(in the rows, 128 means zero)
Where one turn sends some rows of the set: a few examples, then the rows asked
dubep: [124 131  95 124 134 132 136  95 102 139 135 160 118 117 136 117 128 138
 151 116 110 140 119 122 149 132 115 125 122 132 117 122 139 136 110]
Davag: [113 129 114 115 140 132 128  98 110 126 141 146 128 120 123 101 120 125
 142 123 130 149 113 116 160 126 115 141 126 134 111 112 139 148 148]
gazit: [129 134 122 126 138 131 129 105 137 133 137 150 146 123 109 142 133 136
 136 107 116 148 110  94 112 118 119 117 127 127  91 114 131 105 139]
paga: [132 142 120 127 134 124 143 109 139 131 157 151 127 133 115 150 130 117
 145 119  93 137 121 116 162 139 130 113 124 139 132 136 142 120 139]
Bel: [124  69 117 139 139 141 126 102 129 130 139 144 142 113 128 139 136 121
 132 120 124 141 126 113 129 115 110 105 128 135 107 131 133  95 140]
rak: [140 124  95 136 133 158 132 100 121 131 118 145 123 126 123 131 119 124
 116 127 122 119 134 106 138 119 114 129 139 127 109 126 142 115 173]
dupib: [114 139 124 111 143 119 135 113 115 109 135 148 129 125 137 129 133 128
 173 113 125 130 128 128 157 116 113 134 132 137 126 124 120 114 144]
bof: [119 127 122 113 141 121 137 113 137 129 141 158 132 122 122 138 137  98
 154 104 129 119 127 123 161 129 128 120 106 133 113 115 131 127 155]
fim: [115 144 132 121 131 163 122 100 135 147 135 141 123 113 142 142 130 109
 139 119 100 150 114 134 128 128 130 119 120 123 100 119 125 108 121]
Loviv: [123 133 109 130 130 158 129 122 124 134 126 153 121 122 101 149 123 125
 145 125 121 130 115  98 140 116 107 143 104 128 106 140 124  90 129]
dus: [129 135 118 127 139 134 130  95 127 122 165 151 119 124 143 137 120 110
 162 121  98 142 126 130 160 129 113 143 135 141 123 136 142 102 160]
Lel: [130 133 105 126 137 130 135  99 121 141 133 155 121 127 153 132 123 118
 160 132 119 138 147 127 172 119 128 133 138 123 109 122 114 110 136]
sok: [113 138 106 124 154 123 140  98 120 136 126 160 121 113 112 155 138 107
 155 125 112 123 129 111 178 131 110 106 123 137 108 130 146 119 142]
lufud: [129 141 109 150 139 143 114  91 140 133 123 139 122  97 133 139 114 138
 124 119 126 141 119 122 139 118 108 117 124 118  84 132 158 107 140]
gimo: [137 131 135 112 133 125 139 103 131 117 166 150 126 126 129 145 141  99
 152 112 105 143 124 116 155 132 124 133 140 137 126 128 139 109 140]
nidob: [156 121 113 120 141 148 138 104 109 114 129 140 127 115 126 128 122 123
 133 120 138 145 118 116 149 108  92 106 133 131 108 137 134  84 149]
Zav: [117 150 136 119 144 158 126  92 137 130 120 136 126 106 128 145 117 111
 148 117 108 172 109 117 146 119 103 113 125 134 112 129 133  95 132]
dasov: [123 117  98 117 143 131 146  95 126 136 129 162 122 105 120 110 123  98
 150 105 139 155 125 124 154 128 113 125 125 137 120 132 147 128 129]
Zod: [112  87 120 120 123 140 121 122 111 128 130 151 134 129 138 136 122 121
 164 113  99 131 137 118 158 117  99 133 132 133 114 125 133 124 134]
Dufe: [124  98 108 140 113 147 114 121 128 134 136 138 139 110 132 151 134 129
 118 116 120 136 120 108 149  98 113 116 115 130 102 130 138 105 111]
Gugad: [118 125 123 129 131 150 116  87 129 135 137 140 114 120 134 133 116 126
 147 134 137 155 122 121 126 115 107 128 146 124  80 125 149  89 144]
tedif: [113 145 111 126 127 132 132 105 134 126 118 140 136 113 107 143 124 128
 117 127 126 144 109 113 128 124 130 101 125 125  86 142 150 114 139]
suf: [110  92 115 122 129 140 119 123 125 134 122 146 136 103 149 129 120 116
 141 118 102 133 136 128 179 125 109 140 131 126 115 137 132 111 125]
tis: [118 141 117 120 133 133 120  94 121 139 131 146 117 113 145 139 129 121
 139 122 121 127 115 116 202 125 122 114 137 128 112 115 138 107 139]
posa: [119 128 104  97 123 140 134  96 118 141 129 151 125 117 132 125 123 105
 143 123 120 152 115 100 168 136 126 141 116 129 105 116 144 124 115]
Vodiz: [102  91 118 120 131 139 124 116 118 134 124 150 136 115 123 132 115 123
 141 127 106 145 123 121 193 122 106 109 134 133 109 143 133 116 136]
Kikip: [105  96 115 128 132 138 122 119 131 126 120 124 143 117 118 148 128 126
 124 142 113 141 117  92 141 121 107 123 120 140 120 136 144  90 135]
suk: [107  96 117 101 127 126 127 136 113 127 137 147 140 123 126 127 129 109
 133 117 105 126 135 124 160 125 100 118 129 141 119 125 139 125 140]
bilis: [119 125 116 113 152 127 117 110 120 147 139 139 144 105 120 167 126 142
 121 133 119 126 115  96 131 110 106 130 132 140 117 144 143 113 144]
bobif: [119 153 130 122 133 150 124  99 121 128 140 145 126 111 127 130 126 106
 122 102 116 154 115 134 129 107 110  99 137 136 109 116 135 126 152]
sobod: [124 136 118 134 128 145 133  87 137 122 154 153 109 117 138 142 124 117
 147 120 110 139 131 139 178 126 131 131 143 132 115 148 146 121 144]
temo: [138 107 134 120 148 158 136 108 143 131 129 134 123 119 119 128 133 132
 134 131 135 129 117 117 142 141 123 124 118 120 112 130 124  87 135]
goz: [117 115 110 114 157 140 135  88 121 140 131 146 131 108 125 117 130 128
 165 116 112 146  96 111 165 143 110 125 119 139 115 116 151 119 133]
Mavu: [118  91 116 123 141 130 129 120 129 134 129 157 138 112 116 136 127 121
 127 109 103 133 143 111 178 125  96 109 128 134 119 125 135 132 134]
tafoz: [119 135 114 116 136 132 125 109 139 138 139 143 127 115 133 126 128 125
 135 114 126 144 122 115 105 125 111 132 140 133 109 120 139  75 134]
nutop: [127 111 107 125 152 134 123 101 122 152 135 136 136 108 140 154 109 143
 133 145 128 134 128 126 130 113 116 121 133 133 110 160 140 109 149]
kaz: [103  93 102 140 128 153 119 109 120 127 134 134 133 123 128 139 132 147
 124 144 114 130 134 119 134 107 113 120 134 136  99 137 139 118 141]
gevu: [109 162 119 129 135 154 124 101 118 132 128 145 122 120 126 144 124 118
 139 123  92 149 131 119 117 115 107 131 130 133 110 119 130 129 139]
gasos: [127 113 136 109 140 136 109 103 129 134 141 134 135 104 139 160 115 135
 136 118 146 138 118 107 136 101 104 142 133 133 117 142 142 104 142]
roki: [124 129 112 130 125 161 124 114 104 129 136 149 123 110 118 138 150 127
 122 113 122 106  99 122 140 113 124 124 135 125  94 133 136 111 136]
Mipil: [133 112 121 118 123 138 116  99 127 151 138 146 136 109 132 165 115 133
 115 114 143 135 116 108 145  99 127 110 137 128 108 146 140 121 141]
vize: [125 100 119 112 136 135 123 108 129 163 150 150 132 120 128 162 121 124
 139 122 135 128 122 118 115 116 125 116 125 135 112 145 137 105 138]
vovip: [125 138 125 131 160 153 137  88 145 141 125 142 130 108 124 131 121 105
 131 124 107 162 132 129 132 129 113 103 133 131 110 124 133 116 155]
liso: [130 151 119 130 137 133 133 103 132 120 159 147 127 115 119 149 129 120
 137 126  99 144 118 122 188 121 124 124 127 134 107 144 142 129 140]
Vomo: [111  98 106 128 123 141 114 112 127 113 136 140 136 107 134 133 120 124
 112 116 132 141 132 111 139  96  95 130 128 142 117 133 139  98 151]

lufud turns into Gugad
paga turns into liso
goz turns into posa
And these:
sok turns into tis
temo turns into Loviv
Mavu turns into Vodiz
vovip turns into Zav
Vomo turns into Bel
vize turns into bilis

Where one turn sends some rows of the set: a few examples, then the rows asked
Mibod: [125 118 124 134 111 143 106 125 118 116 123 119]
gazu: [123 128 150 117 131 146 125 140 109 107 125 144]
rut: [111 124 102 107 129 144 139 133 111 122 120 150]
zubi: [118 120 111 132 114 131 142 128 123 119 152 108]
pilu: [111 117 149 129 133 142 127 143 102 125 126 143]
zute: [ 93 127 118 147 123 126 132 128 106 122 148 147]
Paduk: [113 145 123 127 119 127 129 123 114  93 149 153]
zofip: [114 127 102 106 128 145 138 131 112 120 120 148]
kodof: [105 112 117 132 112 112 148 141 116 113 150 130]
neze: [103 115 124 129 116 138 133  97 110 119 156 128]
lenem: [111 122 100 109 129 144 138 131 111 125 120 146]
bip: [130  89 118 116 120 139 135 140  98  99 142 137]
zuke: [136  94 115 116 120 147 131 134 101  99 143 129]
tek: [125 120 132 124 105 127 107 136 117  97 122 142]
Mumib: [124 127 118 116 109 119 142 133 125  95 151 126]
gofuf: [ 97 113 131 124 113 124 136 106 105 109 155 145]
zuz: [128  88 115 124 122 144 132 137  98 108 143 131]
mupav: [115 143 113 140 125 147 125 112 115 117 150 125]
migi: [112 123 128 116 112 135 131  98 112  98 156 137]
rul: [109 105 131 141 109 126 112 137 108 120 121 135]
nel: [123 126 144 126 134 156 123 134 110 123 126 128]

mupav turns into Paduk
zuke turns into bip
And these:
Mibod turns into tek
migi turns into gofuf
Mumib turns into kodof
rut turns into lenem
gazu turns into pilu

Where one turn sends some rows of the set: a few examples, then the rows asked
gubu: [136 145 123 139 139 114 119 116 108 131 133 139  76 135 118 127 117 147
 128 131 160 108 107 124 104 121 140 133 133]
ruma: [116 132 140 123 154 108 146 131 114 132 110 108 109 122 110 142 131 133
 126 115 117 136 120 117 138 117 128 144 140]
piv: [118 118 126 140 125 129 128 121 117 119 127 160 113 148 116 128 135 120
 132 134 126 107 108 129 130 117 149 128  85]
tazed: [113  99 117 133 120 125 122 114 115 123 130 159 117 133 110 126 142 107
 137 132 133 130 105 117 131 115 134 148  96]
Rit: [139 120 123 136 133 115 135 132 110 127 130 144 102 140 101 151 121 144
 143 109 155 116 118 113 116 117 120 160 142]
laf: [119 113 139 133 116 136 137 107 102 121 136 130 111 140 112 127 132 117
 125 147 136 135 116 132 128 117 151 127  87]
toduk: [120 135 149 122 152 105 143 139 110 123 119 127 105 129 115 131 118 129
 140 118 130 134 121 115 145 125 116 151 148]
Beki: [108 137 125 149 150 103 128 120 112 144 123 100  87 122 125 137 126 130
 118 144 133 129 110 127 126 113 136 136 126]
dusu: [110 137 136 140 150 102 131 115 108 141 133 111  88 122 132 125 111 125
 127 148 150 137 110 130 133 115 124 142 132]
bupa: [117 128 130 122 127 129 131 120 124 109 134 140 123 130 103 130 127 111
 120 139 128 136 115 133 149 136 138 130  90]
zemu: [122 129 125 116 125 126 123 122 121 105 135 148 119 130 101 116 140 107
 119 137 128 134 113 126 144 136 130 133 101]
vova: [105 141 137 130 153 100 117 125 116 142 139 115  95 126 132 116 125 127
 127 145 149 135 117 133 132 115 135 143 141]
zit: [131 143 108 142 138 112 128 124 116 135 126 125  80 131 111 135 139 146
 119 124 152 109 105 119 104 116 152 137 126]
nizat: [116 103 123 126 119 126 132 117 119 114 129 158 118 128 106 131 144 115
 136 126 137 136 108 117 139 126 150 148  95]
zor: [123 146 117 128 133 119 107 124 112 138 139 130  83 137 118 134 117 143
 128 141 166 116 113 121 107 115 138 139 132]
Tid: [122 119 134 130 124 133 125 116 110 118 128 152 112 153 118 115 136 115
 130 133 122 110 108 128 123 111 138 118  91]
vugof: [134 128 112 126 136 116 141 137 122 130 118 128 105 134  95 163 131 145
 131 107 143 118 116 109 120 112 128 156 131]
nusu: [108 129 145 120 146 107 126 144 107 135 120 128 110 135 115 139 123 133
 144 129 128 132 128 113 139 114 117 157 149]
tado: [135 130 132 123 139 123 125 136 112 137 131 144 110 148  99 143 129 147
 141 111 153 115 124 124 110 114 126 152 147]
zik: [122 115 131 126 113 133 133 109 105 118 142 124 115 144 108 128 130 109
 122 149 138 140 118 128 131 113 129 130  88]

tazed turns into Tid
laf turns into bupa
And these:
vova turns into nusu
ruma turns into vugof
gubu turns into dusu

Where one turn sends some rows of the set: a few examples, then the rows asked
Tal: [108 107 116 133 124 114 123 140 111 101 129 136 139 127 123 114 137 125
 108 124 121 126 131 134 143 116 129 135 111 130 120 125 129 141 134 133
 109 154 114 131 138 137 128]
lor: [116 102 138 117 122 103 119 125 124 107 131 120 129 144 116 123 147 128
 131 141 123 141 147 134 125 111 121 124 105 119 114 142 136 139 132 132
 111 143 113 140 134 136 127]
Fom: [116 123 106 133 145 109 118 148 114 108 127 133 130 141 121 129 132 130
 119 123 131 130 130 141 146 124 145 148 130 116 126 116 144 121 128 132
 117 147 111 117 135 135 144]
sobip: [129 109 119 120 131 111 111 127 127 116 124 124 112 137 119 121 141 132
 145 109 135 134 147 132 116 121 138 126 115 120 106 128 126 110 145 147
  97 143 111 129 143 127 138]
dinu: [134 141 111 123 133 123 120 148 114 136 130 123 126 126 131 143 107 119
 134 127 124 132 130 130 116 134 115 117 121 126 143 144 128 123  95 107
 130 136 125 113 109 136 125]
Rasu: [126 121 132 157 134 155 136 124 133 142 119 137 134 147 146 104 126 108
 117 124 122 138 122 123 129 136 129 124 111 117 123 126 132 134 137 129
 149 109 131 128 130 132 106]
mez: [123 117 108 127 139 117 108 136 120 114 125 136 118 134 120 119 139 130
 128  98 133 132 145 124 128 123 141 130 115 116 109 119 130 115 133 145
 100 148 107 118 147 130 137]
repa: [127 112 125 118 129 105 129 129 120 118 142 124 108 141 103 130 139 125
 148 129 138 131 145 141 130 111 130 128 103 118 118 143 113 110 132 138
 118 126 125 130 132 139 137]
zodar: [124 132 143 142 117 143 132 109 137 142 124 140 134 138 136 108 130 123
 137 135 129 131 130 114 106 128 123 132 111 127 119 117 125 127 141 128
 151  98 150 134 136 124 118]
naz: [135 147 130 119 131 113 123 133 133 139 131 132 145 117 130 128 135 115
 124 145 148 123 120 137 124 133 120 122 126 139 135 126 136 139 120  96
  98 131 130 147 124 112 126]
lida: [131 102 122 113 125 104 123 138 133 112 127 119 115 140 113 118 146 141
 147 141 127 125 137 131 132 122 119 123 111 103 109 129 140 114 137 139
 120 141 115 135 121 130 141]
rol: [133 119 136 147 122 153 134 114 137 145 120 136 128 148 134 104 137 106
 134 135 131 133 128 123 117 130 135 122 108 126 116 127 129 139 143 124
 151 105 142 138 128 130 114]
zoguz: [120 136 126 130 103 148 129 108 137 135 125 111 136 130 137 118 134 130
 120 128 119 128 130 125 125 132 142 141 141 131 119 113 128 134 146 147
 138 112 133 120 153 111 127]
tus: [154 141 134 111 128 123 130 145 118 138 138 112 123 105 137 135 125 111
 130 143 139 118 126 140 115 131 139 131 123 140 137 135 128 123 131 102
 121 139 123 130 116 115 126]
Kaboz: [152 135 132 123 151 127 107 129 121 139 118 126 131 102 146 119 122 112
 130 126 141 129 126 135 108 143 128 112 123 131 128 124 133 118 122 105
 114 144 126 124 114 109 120]
rud: [123 128 117 128 147 119 131 147 110 116 137 138 113 134 123 125 135 115
 119 117 118 120 128 145 149 116 135 145 110 114 122 124 125 119 130 142
 111 139 100 121 140 132 134]
Nubon: [145 132 123 124 144 129 100 128 119 132 116 128 128 111 137 122 111 115
 143 119 140 130 129 130 103 142 118 100 121 125 134 128 129 122 112 107
 122 142 133 123 109 126 124]
demaz: [127 110  99 124 133 114 125 149 121 106 126 136 123 126 118 111 146 134
 116 126 126 122 127 125 152 128 127 135 116 110 113 118 137 117 131 136
 120 151 115 123 129 126 139]
minu: [112 138 130 138 104 140 119 110 143 144 124 114 138 146 129 128 130 139
 128 120 112 133 142 114 123 127 130 127 134 117 116 117 134 131 117 144
 143 109 131 111 146 132 120]
Fot: [134 128 106 115 143 128 116 149 131 122 134 127 128 115 126 132 116 129
 140 134 129 117 118 123 114 138 108  98 130 114 148 132 144 124 111 111
 121 137 136 124 120 132 113]
sozi: [126 139 120 122 133 120 117 138 129 121 131 122 145 131 134 133 107 124
 130 129 142 135 120 132 124 140 101 105 129 119 156 134 132 140 113 108
 108 130 127 140 122 134 122]
Nad: [128 141 137 148 133 151 132 116 132 133 119 137 136 141 149 110 128 116
 119 120 113 134 119 112 124 136 115 133 122 119 126 118 130 127 138 132
 152 109 132 127 146 128 104]
zeso: [122 129 120 130 101 143 119 116 152 140 127 110 135 149 129 135 122 123
 125 122 120 145 141 119 128 120 140 122 128 125 127 112 144 129 118 141
 132 102 133 113 151 128 128]
gudu: [136 130 147 156 130 140 132 118 139 144 122 139 142 125 142 120 121 110
 115 120 129 123 121 118 126 135 117 125 123 117 125 120 129 110 124 142
 148 109 136 122 141 133 101]
Zevuz: [141 130 118 112 146 121 127 144 136 138 133 131 128 103 132 128 136 123
 131 155 134 114 117 133 111 135 125 117 127 129 132 129 149 120 122 106
 108 135 134 131 123 102 118]
Sunet: [128 130 119 132  98 146 126 117 151 141 124 108 136 137 138 131 125 116
 120 124 116 133 128 129 134 121 147 133 135 139 124 106 141 128 136 142
 124 109 130 120 155 119 126]
Nila: [139 132 140 130 121 149 127 107 133 133 120 145 129 134 131 115 127  97
 134 139 132 125 124 125 101 134 120 128 121 122 125 119 131 130 129 145
 152 100 144 133 138 118 128]
ril: [124 131 114 114 155 123 121 143 122 115 128 133 135 132 133 131 113 115
 146 132 135 132 127 136 113 137 121 108 123 127 142 142 138 123 102 109
 137 142 143 127 118 144 119]
dok: [136 134 138 115 157 118 133 145 128 129 132 129 137 111 145 125 130 111
 134 147 140 116 121 147 118 133 144 127 123 139 128 129 144 119 127 103
 121 146 134 137 122 121 117]
renib: [129 112 124 119 129  95 117 130 128 112 128 112 120 148 108 136 143 134
 152 137 140 133 140 144 131 117 140 134 128 122 119 133 137 113 141 130
 119 141 124 134 131 141 141]
sez: [114 126 134 135  98 144 123 122 142 139 130 125 132 141 125 133 123 135
 119 121 136 128 150 110 110 134 141 133 127 111 119 118 139 129 125 153
 147 111 118 114 142 130 131]
Rikem: [129 130 119 137  97 142 132 112 140 138 113 121 129 137 130 133 140 117
 121 122 119 125 130 123 123 139 135 141 146 136 110 128 131 123 140 154
 140 125 117 125 152 121 121]

Zevuz turns into lida
ril turns into Fom
And these:
naz turns into lor
repa turns into dinu
sez turns into gudu
Sunet turns into rol
sobip turns into Nubon
Nad turns into zoguz

Where one turn sends some rows of the set: a few examples, then the rows asked
tize: [122 110 111 143 117 141 113 113 133 107 120 147 120 141  94 137 137]
Vifug: [107 127 140 142 111 100 119 121 152 123 126 135 113 170 125 155 127]
Balog: [123 143 119 137 117 123 146 120 146 112 136 145  89 134 110 169 122]
Ves: [117 135 131 139 116 115 113 105 137 141 132 128 135 137 117 146 105]
Mibud: [130 134 135 155 120 162 133 116 141 112 139 144 112 123 115 154 116]
Fuvi: [104 130 137 142 106 104 119 125 144 117 131 145 100 168 124 156 128]
Ref: [109 140 126 140 125 119 110 104 137 142 138 131 118 136 126 142 108]
Togi: [122 151 141 145 121 125 145 118 126 112 123 136 113 131 143 154 108]
mufu: [138 116 134 162 110 132 137 130 131 100 113 148  95 137 113 152 135]
Semap: [139 115 135 165 104 128 139 136 136 100 113 145 101 142 115 153 129]
vazo: [ 99 111 142 153 121 130 123 131 134 117 125 127 140 157 118 147 132]
ruro: [129 143 115 138 119 125 145 121 144 108 136 143  90 123 106 161 121]
nuf: [142 117 128 160 109 133 133 134 138  93 113 146 103 140 115 142 130]
guka: [117 117 116 133 116 129 105 115 140 109 113 145 123 154  97 149 137]
giduk: [104 134 128 139 114 100 125 114 143 117 124 153 105 167 122 146 128]
Geza: [102 114 139 161 121 135 127 123 129 120 130 137 139 150 121 128 123]
donov: [102 115 145 159 119 138 131 123 129 122 139 129 130 144 126 127 119]
Sepu: [123 148 110 136 114 121 143 125 150 105 133 143  92 132 109 157 123]
rorak: [ 95 116 146 158 115 135 125 136 127 117 135 130 136 150 119 143 128]
kuga: [104 128 127 132 114 106 128 118 142 107 124 149  94 163 125 144 134]
pura: [117 122 117 139 113 131  98 112 147 119 116 138 119 150 101 155 142]
tizu: [101 133 135 134 109 104 114 119 150 122 126 139 100 163 128 148 129]
Pup: [125 134 134 158 116 167 130 122 144 111 138 142 120 128 118 146 113]
Neb: [119 148 147 150 113 129 145 123 125 115 121 136 116 131 142 164 113]
Vepes: [124 145 113 136 113 122 139 125 148 114 131 139  93 129 107 170 122]
Fuv: [113 133 126 143 118 119 108 106 142 142 132 118 132 133 114 152 118]
Vapa: [123 145 146 152 120 127 145 115 123 119 123 136 107 126 142 161 113]
tisu: [ 98 114 141 154 116 138 119 133 133 119 127 124 135 147 117 134 131]
miru: [116 113 111 141 123 135 102 118 138 112 120 146 112 145  99 137 138]
milun: [129 130 134 156 116 168 127 122 144 117 135 139 117 126 112 158 115]
Mes: [139 117 139 163 109 131 141 129 137  96 121 149  95 136 118 148 129]
meli: [115 145 125 134 119 117 118  94 137 136 137 136 117 137 125 145 105]
kod: [121 145 145 149 121 130 152 119 123 108 124 140 106 129 140 158 116]
bevi: [125 128 137 159 119 165 137 121 139 114 140 143 116 126 111 157 117]
kem: [123 120 115 139 111 136  96 115 133 112 118 147 118 146  98 154 137]
posu: [119 141 125 141 113 115 107 107 133 140 137 128 126 130 115 155 109]

milun turns into Semap
Mes turns into ruro
Vapa turns into bevi
And these:
tize turns into kuga
nuf turns into Sepu
miru turns into giduk
Vifug turns into Fuv
Fuvi turns into posu
tizu turns into Ves

